Each row is where one point has got to under a steady rotation. How many steps took it there?
The counts run from 0 to 786.
[129 119 115 158 148 135  93  84  79 107  78 139 164  95 107 116 129  99
 106 158 142 130 163 120 128 136  86 119  85 120 156 109  94  79 108  78
  88 134 156 127 104 120 124 125 167  94 145 115 148 125 117 130 174 130
 113 137 150  90  96  89 141 105 141 133 157 121 152  90 115 106 143 118
 152  72 101 123 140  90  85]
121
[126 110 109 158 155 139 113 101  62 129 112 135 151 100  92 106  94  81
 126 163 105 119 127 107 114 119  77 113 112 140 156 116 109  86 114 105
 112 110 141 120 109 106 116 116 163  92 144 129 138 123  90 138 165 107
 122 122 119  86 114  98 147 129 148 143 154 153 138 137 112  87 181  90
 125  62 100 150 118 104  69]
304
[135 118 116 141 167 122  95  97  87 102 104 155 144 105  91  99 121  90
 106 133 109 125 154 113 128 145  98 139 133 132 158  95 116  72 105  81
  95 136 154 120  74 103 138 125 162  84 145  86 128 129 129 110 175 135
 145 115 165  92  99  97 163  98 145 121 143 146 132  94 114 105 159  98
 156  84 123 140 130 100  79]
404
[136 102 118 149 155 135 103  96  85 104  95 143 141  99 100 114 113  74
 134 140 124 128 155 123 140 119  87 112 111 113 173 109 111  87 104  87
 106 132 141 114  88  81 125 120 158  89 140 110 167 147  78 133 175 114
 121 125 148  85 106 104 137 128 144 142 153 142 164  92 110 100 165 113
 154  85 114 120 135  94  68]
212
[117 107 123 126 158 117  83 104  39  96 133 155 137 129  87 105 120  96
 125 128 129 107 156 110 127 148  66 115 118 135 161 128 121  76 110  97
 117  97 149  87  74 112 134 126 137 110 168 139 145 100 106 120 169 136
 125 121 146 100 120 105 125 107 157 122 147 157 138 106 110  92 143  98
 141  63 107 127 120 117  84]
221
[111 127 114 141 158 126 100  90  68  95 119 152 183 119 115 109 133  93
  93 135 145  96 152 124 113 151  68 116 113 136 138 120  87  91 117  96
  97 119 166  98  95 131 127 137 158 105 163 146 112 105 122 113 144 138
 124 106 142  99  99  89 133 115 159 117 131 163 140 108 119  81 146 113
 160  70  98 147 146 106  82]
75
[113 114 108 138 152 123  96 106  45 109  99 138 160 103  88  95 118 114
 133 164 134 111 135 104 119 131  79 115  87 150 161 132 106  70 120  97
 120 109 161 110 102 134 127 129 152 105 158 127 132 102 120 116 162 131
 109 128 139  89 122  81 126 107 143 139 158 134 136 129 101  86 167  94
 130  69  92 131 122 112  87]
308
[106 113  92 139 154 132  95  88  57 110 112 146 178 122 101 111 133  94
 107 141 149 128 136 134 102 158  71 133 112 152 148 117 100 104 117  98
 104 120 183  99  97 144 123 137 161  92 162 138 113 103 124 122 142 137
 129 112 149 108 100  96 148 105 139 113 133 144 137 139 118  88 138 120
 143  63 103 159 159 101  78]
353
[113  94  99 142 160 120 103 101  82 113 122 141 134 125  82 107 103  82
 129 138 102 135 121 125 104 160  79 132 123 150 171  98 143 106 104  89
 103 122 157 107  76  98 116 129 150  58 163 102 129 133 127 130 146 144
 131 119 157 108 113 102 167 106 156 110 146 136 130 121 106  98 154 117
 158  73 125 154 135 106  77]
290
[103 110  96 131 150 129  87  77  59 109  89 143 148 109 104 124 129 118
 118 150 138 135 149 123 120 141  91 125  91 140 175 114 111  95 118  91
 108 120 181 115  99 134 125 132 169  87 143 129 152  99 107 135 165 132
 123 129 167  88 117  91 125 101 134 133 151 108 136 126 110 109 142 114
 139  70  88 135 157  96  82]
515
[103  85 110 126 145 102  98 109  50 100 121 135 156 128  90 100 118 112
 137 135 127 108 115 115 105 146  55 123 110 144 158 127 126 105 107 100
 114 116 164  89  88 124 116 155 128  91 173 124 127 117 112 125 157 145
 105 108 136 106 121  91 136 109 158 109 148 156 150 119 106  91 150 124
 141  67 103 142 136 109  69]
382
[127 112 120 149 156 133  93  91  73 111  89 153 164 116 109 128 133  91
 113 138 128 117 152 127 129 117  82 110  98 120 161 120  62  88 127 104
  92 122 150 109  95 116 129 133 169 106 142 132 145 114  73 130 173 112
 118 114 139  82 100  99 115 133 147 137 144 149 151 108 116  99 153 118
 120  67  89 142 142  90  73]
667
[116  93 103 139 160 132 107  98  96 121 107 139 137 113  94 113 102  85
 117 117 107 140 133 136 127 152  88 124 124 125 165  92 133 109 102  84
  93 140 152 103  84  92 108 125 158  58 151 103 144 151  99 141 159 127
 130 119 143  91 103  97 166 112 149 106 147 149 154 117 110  99 171 124
 149  77 116 147 143  95  62]
52
[129 114 121 149 158 127  93  95  69 113  92 155 146 117 115 126 127  98
 102 141 118 100 142 115 128 139  82 105 107 132 153 108  75  67 128 103
  93 114 140 115  89 117 133 134 160 102 145 130 146 105  93 118 171 125
 109 116 142  85 103  94 108 149 149 123 142 147 151  94  97  89 152 121
 130  65  80 128 122  92  88]
33
[102 121 108 120 170 113  88 106  72 105  88 153 149 111 106 115 130  99
 102 134 136 109 162 132 116 162  80 133  94 145 169  97 121  88 108  88
  91 134 163 108  91 125 134 144 152  87 156 131 135 121 132 109 153 140
 127 118 182  81 118  96 130 104 171 116 141 136 140  93  95  97 150 129
 166  87  99 128 151 109  94]
163
[131  98 114 158 149 137  96  93  85 100 101 143 136 109 111 124 118  71
 133 143 128 124 156 127 140 125  82 111 115 107 168 104  99  95 103  91
 105 129 148 120  85  86 123 123 162  92 143 121 166 139  73 134 166 117
 121 115 156  92 105 107 136 141 141 137 147 142 172  85 113  97 149 120
 166  84 106 120 139  97  75]
211
[129 102 110 143 163 138 101 120  80 114  91 136 126  95  93 116  96  77
 136 158 107 123 140 105 133 128  82 127 129 133 174  89 139  95 103 100
 105 121 148 122  95  90 127 135 145  78 139 105 148 145  78 130 183 121
 121 114 148  77 123 100 139 130 138 148 152 141 150 105  99  94 178 117
 148  86 106 128 135 103  76]
214
[116 111  90 142 146 143  89  80  78 110  80 138 168 112 106 117 136 106
 111 136 144 136 145 132 122 156  82 118  90 130 158 120  87  94 119  90
  89 129 173 105  94 138 119 142 170  80 158 129 137 112 120 130 158 142
 115 126 150  99 101  84 132 111 137 110 150 125 153 118 113  97 139 125
 148  68  85 140 154  88  87]
237
[102 103 106 122 159 132  82 121  47 119 112 147 127 117  89 112 109 100
 143 148 122 114 128 102 126 158  59 127 122 151 158 106 138  88 112 102
 121 100 156 107  91 118 130 143 142  98 160 136 139 105 102 108 172 135
 120 117 143  87 129 100 126 114 133 119 152 153 139 116  91  75 167 102
 136  80  97 122 134 113  86]
735
[118 103 106 153 143 127 114  81  73 115 106 147 134 114 100 108 112 102
 124 142 109 137 128 128 121 136  93 118  96 130 173 106 114  77 105  91
 116 140 157 137  93 111 111 106 189  65 138 105 141 124 106 134 144 121
 135 122 163  79 122  94 152 110 138 129 146 125 142 124  99  93 178  96
 153  72 100 148 137 109  81]
364
[101 113 118 134 154 144  87 115  72  88 101 144 152 110  90  99 132  91
 127 127 139 114 175 114 136 128  77 108  91 117 167 119 120  77 105  96
 115 131 162 131  87 109 126 124 153  91 158 130 143 127 109 123 155 138
 124 125 160  80 132  92 129  93 149 140 149 142 140  97 101  83 176  87
 163  87  96 123 143 120  94]
369
[102  90 107 143 140 125  94 106  56  95 106 133 170 116  99 116 123 102
 133 148 147 113 131 110 114 136  50 121 105 133 156 124 101 108 105 106
 104 109 170 102  97 126 117 157 130 108 160 138 137 112  85 132 169 131
  96 112 136 100 112  93 130 127 154 131 148 146 154 117 120  95 133 136
 143  69  89 139 152  92  73]
266
[120 103 102 144 146 150 105 108  73 118 112 126 152 112  95 116 105  89
 139 158 102 131 111  89 119 128  71 114 124 145 161 112 115 106 115  98
 108 109 154 115  95 104 113 144 148  78 153 113 126 109  93 147 177 136
 111 108 121  96 119  79 134 118 124 140 155 137 137 128 119  92 177 107
 127  64  85 152 128  96  67]
422
[135 118 125 135 162 112  83  98  65 105 116 151 161 111  98 116 124  72
 117 143 119 108 159 114 116 129  75 123 124 140 161 120  88  88 112  92
  93 103 141  78  82 107 148 140 136 120 165 138 132 112 113 121 179 128
 125 113 143 112  93 112 123 122 163 127 147 165 134  92 126 113 131 115
 140  68 120 135 126  99  74]
741
[119 115 107 147 165 107  87 114  80 102  85 144 182 117  96 107 139  82
 109 160 134 101 141 120 104 137  77 123  96 142 155 109  79  80 125 101
  81 118 155 106  92 125 133 142 141 103 162 127 110 116 130 109 156 140
 109 116 151 100 105  91 119 129 177 132 145 146 130  94 104  96 142 131
 151  75  98 138 127 105  89]
194
[111 110 105 139 143 163  86 103  78 105 119 121 164 110 104 106 126  84
 137 129 125 137 161 106 125 134  57 110 117 124 159 127 105 115 101  91
 100 131 146 115  87 106 119 155 140  98 174 142 145 119  94 148 170 144
 116 118 139 109 110  99 142 105 143 126 146 148 161  94 131  94 144 108
 173  78  94 135 156  93  72]
297
[127 101 112 154 157 120  98 113  90 109 120 140 159 128  92 100 120  65
 135 133  94 117 126 116 102 131  60 118 133 134 154 114  95  99 111  97
  86 132 131 108  71  88 122 144 139  94 170 112 127 133 110 130 161 133
 116 112 141 115 101 107 148 142 170 116 140 162 152  95 113  95 143 117
 170  73 111 144 125  95  75]
654
[113  97 119 141 161 102 101  99  85  93 101 147 161 110 105 113 126  84
 105 126 138 112 170 137 112 145  81 122  98 122 172 101 114 104  99  88
  80 133 159 105  86 107 122 135 143  81 159 116 137 150 114 130 157 135
 121 126 167  94 110 101 148 112 186 123 144 139 150  85 119 114 139 147
 170  82 117 138 152  98  82]
47
[119 105 115 138 172 128  87 110 102 111 102 150 139 125 102 122 119  66
 116 128 108 130 149 137 122 157  73 134 136 131 158  84 115 110 105  86
  84 135 143 103  76  87 126 136 152  77 159 115 126 137 115 127 166 135
 136 107 161 101 100 107 150 111 153 108 136 159 149  81 112 100 158 129
 168  92 122 139 150  98  72]
684
[110  95 124 141 149 118 101 100  79 108 116 145 167 134 107 122 125 105
 106 108 122 110 138 124 118 147  63 113 110 123 151 120  86 101 115  97
  80 117 146  93  85 122 116 144 142  93 159 139 139 119  88 142 170 130
 104 113 130  97 105  98 129 121 166 101 143 162 154 106 119 104 146 137
 129  58  91 149 139  91  70]
386
[106 122 113 136 156 118  92  99  68 107 106 153 187 115 106 104 137 103
  93 128 139 106 154 121 106 152  73 127 106 139 143 120  88  79 114  98
  92 133 164 112  91 137 123 141 159 104 165 135 109 109 140 109 152 138
 126 107 150  94 107  85 142  98 162 107 132 160 131 115 116  92 156 108
 152  77  98 153 151 106  83]
591
[135 110 102 159 145 150 102  90  74 129 113 134 148 108 102 114 107  73
 139 162  98 134 124 109 121 126  69 116 127 138 151 116  86  94 117  94
 111 122 128 116  93  91 117 128 173  97 158 127 139 118  81 139 170 118
 121 116 131 100  95 104 143 136 127 127 148 153 157 117 112  86 166  96
 145  76 100 140 130  88  70]
302
[123 104 113 167 145 128 112  86  97 110  84 132 167 103 100 113 123  86
 113 154 111 136 139 117 113 129  92 120  96 124 165  97  99 100 108  88
  82 139 159 136  91 100 111 131 164  71 141  94 123 138 110 143 171 129
 120 120 152  93 105  91 156 113 150 141 154 121 141 106 123 117 158 127
 149  72 102 155 139  86  70]
360
[118 118 112 153 150 136  80  84  72 104  94 163 141 122 116 122 140  97
 115 142 129 134 161 123 132 151  83 127 108 123 151  98  85  76 108  88
  93 134 157 142  75 118 135 126 174 102 146 119 143 105 113 121 174 133
 139 123 171  90 100 106 145 108 134 120 142 127 145  81 114 107 135 107
 154  76  99 130 149  90  88]
519
[129 105 110 150 172 115 100 119  80 104 118 149 140 127  86 107 109  55
 134 150  97 107 128 120 109 124  74 122 133 144 171 104 113  92 116 105
 104 114 136 101  77  79 130 127 148  92 157 115 123 133  98 118 161 121
 131 105 148 103 108 119 137 142 163 137 136 167 138 102  99  87 163 107
 153  79 124 145 117 111  80]
376
[106 119 119 150 156 117  92  97  48 110 118 149 153 127  99 115 115  85
 121 172 130  99 141 120 104 142  64 110  88 148 151 119  98  85 122 102
 117  97 151 105 100 120 126 114 161 107 166 153 113  95 121 122 144 126
 127 121 144  94 114 101 118 120 160 140 145 150 128 120 103  85 158  96
 144  63  96 139 120 121  88]
190
[ 99  90 102 131 142 134  96 103  47 124 106 136 133 107  84  97 106 114
 154 135 117 139 140 115 116 146  67 121  97 140 169 123 131  90  99  90
 114 129 147 118  95 114 112 123 154  89 160 130 166 127  96 140 169 125
 115 139 150  90 130 104 141 101 145 113 161 135 156 123 100  92 160 100
 142  76  99 128 137 100  81]
455
[121  89 114 150 139 116 101 102  70 117  88 143 164 117  98 113 124 115
 117 132 119 121 128 115 114 130  75 121 108 123 150 114  80  84 114  97
  77 127 154 117  94 124 119 148 147 100 149 113 146 128  86 133 186 120
 100 118 134  93 106  96 141 129 155 110 150 151 156 113 113 115 145 138
 117  73  94 146 140  76  66]
269
[131 110 127 138 159 118 104  97  80 114 110 131 161 111 102 123 110  83
 105 132 105 115 133 106 119 141  76 120 136 144 156 105 111 110 112  92
  83 104 152  79  86 104 127 154 131  93 157 115 118 119 107 143 186 136
 116 105 128 107  95  87 139 115 160 121 146 160 135 103 135 112 148 138
 128  58 104 156 127  91  62]
109
